Each row is where one point has got to under a steady rotation. How many ticks took it there?
The counts run from 0 to 844.
[152 162 165 167 137  93  96 161 123 150  72 145  90 135 139 109 141 127
  88 122 141 128 135 104 119 122 121  99 116 132 123 120 152  59 128 112
 156 111 160 140 112 171 120 148 161  85 131 122 141 101 106 121 183  89
 174 143 154 116 153 129 129 118] : 682
[137 125 109 113 109 149 135 116  59 171 130  83 134 109 196 193 135 168
 132 117 160 129 112 154 129 107 125 113 151 121 114 172 147 137 136 155
 161 147 102 120 128 123 125 100 144 133 154 176 156 131 170 105 130 117
 168  77 117 112 137 135 120 117] : 108
[118 110 111 172 141 164 101 117 210 114 143  99 183 146  80 125 140 100
 166 151 108 104  98 127 145  72 163 131 152 106 105 106 129 133 135 154
 107  92 127 125 165 171 120 122 146 122 137 165 117 140 131 139  87 103
 153  99 126 132 125 142 156 125] : 541
[135 152 148 165 144 140  90 119 146 150 126 141 121 165 120 151 133 119
 163  87 120 133 156 112 123  73 118  99 131 181 135  99 136  99 127 118
 140 130 142 172 137 177  95 119 114 121 125 145 135  66 165 131 176  68
 154 118 140 127 186 124 142 126] : 503
[167 158 152 172 125 108 128 106 112 111 144 127 131 113  67 140 147 114
 163 144 166 137  91 110 112 145 109  81 138 147  86 133 106  97 141 142
 104 149 103 126 133 166  99 142 141 132 181 143 142 133  91  87  94 149
  90 120 161 148 173 130 165 134] : 166
[111 138 109  79 148  72  99 152  99 115 151  80 145 118 121  86 123 115
  91 106 164 130 154 160 107 141 114 149 168 165 145 126 137 132 104 100
 112 114  92 170 151 119 123 123 102 173  82 114 121 130  89 131 138 154
 119 107  73 111 128 150 118 170] : 227
[ 90  97 110 101 135 162 143 135 178  97 140  97 121 157 140 151 163 190
 144 137  86  98 106 135 153 129 142 141 152 133 129 145 118 170 135 153
 181 147 129 127 114 167 113  95 125 131 140 147 122 113 115 169  83 106
 131 102  83 112 113 149 159  89] : 273
[109 113 130 118 156 167 102 138 121 145 142 127 151 134 134  98 109 119
 151 105 128 125 171 182 111 118 146 182 194 123 157 109 128  96 146  99
 100  86 146  86 182 121 143 112 110  97  94 107 152 145 138 113 162 107
 146 110 134 151 137 100  81 150] : 28
[109 100 114 142 166 133 101 123 154 143 199 125 123 128  52 113 103 129
 181 112 116  92 139 124 115  77 125 129 127 139 135 128 119 123 133  89
 120 109 137 133 127 138 112 122 165 130 121 103 153 120  86 130  99 167
  96 175 138 130 177  90 155 114] : 530
[185 146 151 165 155  98 153 103 137 148 148 127 116  89 100 146 108 142
  74 137 150 139 106  93  79  81 138  87  89 144 110 123 110 123 115 109
 105 135 103 158 123 115 116 122 172 114 132 120 128 133  53 150 168 126
 112 155 125 128 118 117 111 123] : 693
[158 108 148  80 153 113 120 166 122 126 143 123  70 112 135 124 138 157
 126 108 131 130 143 142  81 171 104 157 161 122 124 130 149 164 117  85
 199 186 159 121 136 100 131 116 136 146 123 137 146  98 101 142 111 171
 148 137 115  99 138 110 151  78] : 442
[182 149 154 148 129  88 109 177 139 127 100 140 141 163  96 109 148 132
 112 144  67 125 137  82 130 138 130 153 145 171 136 100 149 173 135 152
 141 127 132 175 149 125 123 140  82 163 115 120 101 103 126 159 138 118
 164  94  91  90  92 140 109 124] : 775
[142 175 169 161 145 121 116 111 161 150  64 133 158 110  99 126 112 121
 123 151 147 153  91 149 116 123 158 109 124 100  95  91 115  82 117 119
 121  89 122 152 107 169  99 160 158  97 141 161 184 143  85 136 147 101
 102 107 117 118 116 152 130 143] : 337
[163 180 177 116 129 134 155 147 136  91 139 179 135 134  79 138 123 135
 136 128 130 116 150 136  79 116 138 154 129 152 102 116 130 134 163 128
 143 135 106  99 168 105 128 101  70 121 146 108  90 143  97 134 157  89
 112 101 144 102  58 118 137  98] : 421
[146 154 107  95 130 137 112 143 149 125 171 122 152  96 122  89 125 119
  55 151 137  87 155 132 155 108 189 147 188 101 115 144 147 131 114 115
 120 127  95 139 186 128 163  84 126 146  97 106  73 110 105  99 118 142
 121 116 114 126 115 140 126 141] : 749
[130 121 120 162 156 111 108 113 100 112 188  92 144 117  76 159 129 101
 136  86 182  87 137 114 122  75  67  96  93 133 123 144 161 111 135 117
 132 104 103 143 148 151 117 117 175 141 171 160 153 129 124 140 114 122
 129 120 149 109 151  96 145 121] : 703
[191 123 113 148 150 167  93 126 158 143 223 100 138 118  87 133 162 133
 102 163 117  93 133  79 124  91 163 116 153 129 125 115  97 152 112 115
 116 127 119 109 158 130 167 112 168 129 112 102 108 126  95 119 112 147
 119 108 138 137 114 122 130 114] : 185
[132  93 121 126 140 114  95 144 105 168 163 103 148 154 120  72 158 162
 146 177  72 113 113 110 157 131 146 188 173 128 152 132 105 122 164 132
 117 125 164 105 143 146 162 121 105 113 130  68 131 114  90 103 128 151
 125 133 136 112 150  98 115 156] : 563
[ 96 101 116 112 134  52 117 172  73 120 113  75 142 146 120  99 149 167
 147 113 125 121 135 138 114 145  83 154 118 146 139 144 143 120 155 112
 147  72 131 121 122 126 128 147 125 152 143 112 162 154  94 150 158 144
 159  99 110  75 125 115 136 165] : 54
[120  78 127 109 150 171 101 143 130 149 150  91  80 177 155 152 154 187
 153 135  92  84 147 110 167 137 135 124 173 134 165 143  99 139 136 133
 180 114 141  94 120 164 150 107 152 119 131 123 137  90 140 147 124 101
 148 112  96 147 145 138 113 142] : 831
[133  94 138 182 150 146  85 119 148 133 139 116 139 167 115  99 190 138
 148 169  70 135  92 110 149 159 116 161 164 130 144 104  96 125 126 131
 122 141 178 102 140 190 136 155 143  94 141 102 155 135 100 127  97 142
 139 114 118 134 168 109 124 112] : 2
[165 136 140 105 175 175 135 154 139 167 149 117  92 126 158 171 113 203
  96 150 129  79 134 122 113 137 155 125 154 117 148 158 119 122 140 123
 166 102 121 119  98  96 168  94 161  79 117 133 149 126 106 141 158 101
 110 115 112 145 103 129 102 121] : 657
[163 116 124 161 115 137 107 127  79 158 121  85 168  97 130 112 117  94
 161 145 158 144 124 149 110 116 127 152 160 105 115 117 157 107 157 150
  99 100 138  94 173 103 132 140 127 117 144 164 178 146 147  76 130 141
 178  98 166 146 136 102  88 154] : 376
[121 108 130 178 137 149 121 135  86 137  84 114  84 127 166 161 119 155
 136 143 123 107 124 149 106 148  74 153 113 136 158 150 157 129 140 162
 180 131 160 113 103 115 104 141 141  79 148 136 184 126 132 116 127 143
 178 127 120 161 133 103  88  89] : 647
[144 150 147 173 141 132  95 124 148 154 126 145 124 170 115 145 143 119
 156  91 113 139 148  99 127  75 126  90 129 185 134 100 129  97 130 118
 131 133 144 169 136 183  98 124 117 123 122 137 129  77 159 137 172  61
 162 118 140 122 184 130 141 120] : 504
[126 148 149 121 146 120 144 124  71 147 134 122 105 132 164 169 131 164
 137  95 186 126 123 151 113 143 111  82 167 147 114 184 117  62 145 118
 119 123  91 100 129 157 140 101 149 103 153 142 140 145 130 100 166  92
 116 109 141 137 182 132 138 155] : 672
[126 119 130 141 121 128 146 162 151  92  95 118 150 157 123  72 161 134
 111 139  89 122 149 112 162 135 153 142 156 148 138 107 132 105 168 166
  89  80 140 105 163 167 130 131 102 118 132 120 104 140 119 160 153  64
 181 105 139 142 108 136  81 142] : 36
[109 151 132 166 139 162 127 122 160 154  74 147 118 139 153 141 108 158
  87 149  81 103 134 129 145  97 150 140 111 154 162 122 142 119 121 166
 144 115 140 185  96 152  93 119 124  81 104 118 145 104 112 146 149  86
 149 135  93 154 109 135  76  91] : 302
[147 130  92 127 108  75 167 146  98  86 140  94 152 102 137 101 171 170
  56 150 129 119 131 104 149 146 132 125 139 133 104 170 143 130 133 135
 101 114  87 135 163 127 150 117 134 165 150 110  92 152  80 122 143 145
 163  92 123 107 118 122 116 156] : 399
[148 144 103 112  93 157 116 162 162  94 135  99  98 123 114 158 161 173
 149 143 123  84 155 113 128 118 151 113 118 127  96 130 139 159 131 131
 222 132 131 122 115 122 104 109 131 153 148 144 119  81 126 112 113 125
 165  94 138 118  96 150 184  90] : 450
[164 175 147 179 121 100 169 137 115 148  94 163 103 120 136 153 124 170
  65 160 113 111  98  82 137 122 148  87 115 159 107 181 134 114 128 166
 121 140  95 157 104 144 118 119 154 103 144 107  93 141  84 118 145 127
 136 138 118 134 124 138 114 105] : 130
[141  95 120 131 164 150  84 128 172 169 186 123 128 117  68 104  96 114
 163 116 108 110 153 123 111  59 159 136 145 112 131  97 125 133 124  76
 130 106 157 130 147 131 121 125 178 134  97 117 154  98 105 138 119 158
 124 168 137 122 160  97 134 113] : 533
[170 176 149 169 129  91 168 143 103 157 100 158  98 117 133 151 113 168
  63 158 124 105 102  86 132 129 149  85 122 155 107 183 134 113 128 157
 121 132  88 157 101 139 119 120 163 106 135 110 102 147  79 118 149 136
 123 140 113 135 123 146 115 114] : 131
[147 121 169 132 110 112 184 137 126  98  90 170 131 153  98 100 138 170
 140 133  55 147 141 104 141 142 147 159 134 147 121 112 116 145 176 146
 128 136 134  98 162 146 109 121  85 145 167  98 109 126 100 175 155  93
 145 128 122 102  93 104  92 122] : 598
[167 108 159 130 177 129 114 142 152 148 184 139 114 127 105 120 136 109
 129  90 151 131 115 117  96  93 126 118 173 106 101 124 144 112 131  79
 124 151 152  93 182 145 165 109 181 111 131 153 124 132 122 145 120 117
 142 151 160  91 169  93 156  86] : 710
[137 115 109 139 126 165 136 118 177 124 168  96 179 130  74 114 136 113
 169 148 123 116 102 116 159  77 186 108 169 131  98 111 106 128 156 169
  74 104 106 115 160 174 113 112 136 139 138 151 110 145 116 126  77 105
 123 116 145 147 128 150 135 129] : 544
[154 125 132 176 123 119 140  82  73 163 151 100 162 106  92 138 147 131
 140 128 134 161 101 101 128  93 115  88  93 159 120 106  96 119 141 137
  85 122 113 133 116 174  82 157 165 135 169 127 191 156  91 142 129 122
 121 118 149 117 141 107  94 117] : 344
[193 138 148 161 144 114  88 126 101 166 154 119 110  91  88 103 129  98
 137 138 152 155 122 112  86 136 112 120 143 141 122  91 120 117 113  96
 115 165 155 139 130 122 105 157 154 125 118 119 176 112  87  92 120 186
 124 153 156 146 175 105 124 107] : 172
[156 163 163 140 133 112 103 155 131 116 108 169 132 145  82 104  98 115
 150 131  95 117 170 133 109 133 114 190 142 165 145  94 166 133 157 132
 147 140 144 173 165  93 112 124  43 134 116 113 119  71 132 111 155 123
 131 122 125 130 122 100 111 138] : 770
[ 98 122 152 148 147 115 111 133 123 150 100 145 115 164 118 150 115 162
 177  95 115 100 145 126 159 120 113 108 143 109 122 155 143  72 152  99
 156  75 136 129 125 176 127 128 171 117 162 150 174 116 150 137 164 101
 127 115 124 101 187 110 145 160] : 324
[146 142 152 143 153 148 105 137 207  92 132 135 134 103  85 103 133  87
 120 129 161 111 115 139 124 110 143 133 149  76  86 111 166  89 137 113
 143 131 155 124 174 154 137 110 148  97 147 181 123  95 109 122 103 104
 131 141 167 125 142 116 175 109] : 715
[147 155 115  96 121 131 105 133 138 126 162 121 153  96 125  99 118 113
  59 149 143  93 157 139 157 109 185 151 186  92 113 143 147 129 108 117
 126 125  90 134 194 127 162  86 125 151 103 118  78 104 112  90 122 137
 119 110 108 128 109 142 119 156] : 750
[135 102 134 118 109 137 136 168  88 129 114 104  91 125 114 119 130 160
 146 141 110  89 137 112 136 118 108 151  95 127 140 131 162 143 183 164
 203 129 164 102  97 128  99 127 124 119 172 126 161  89 111 141 106 125
 159 154 162 112  90 102 107  71] : 89
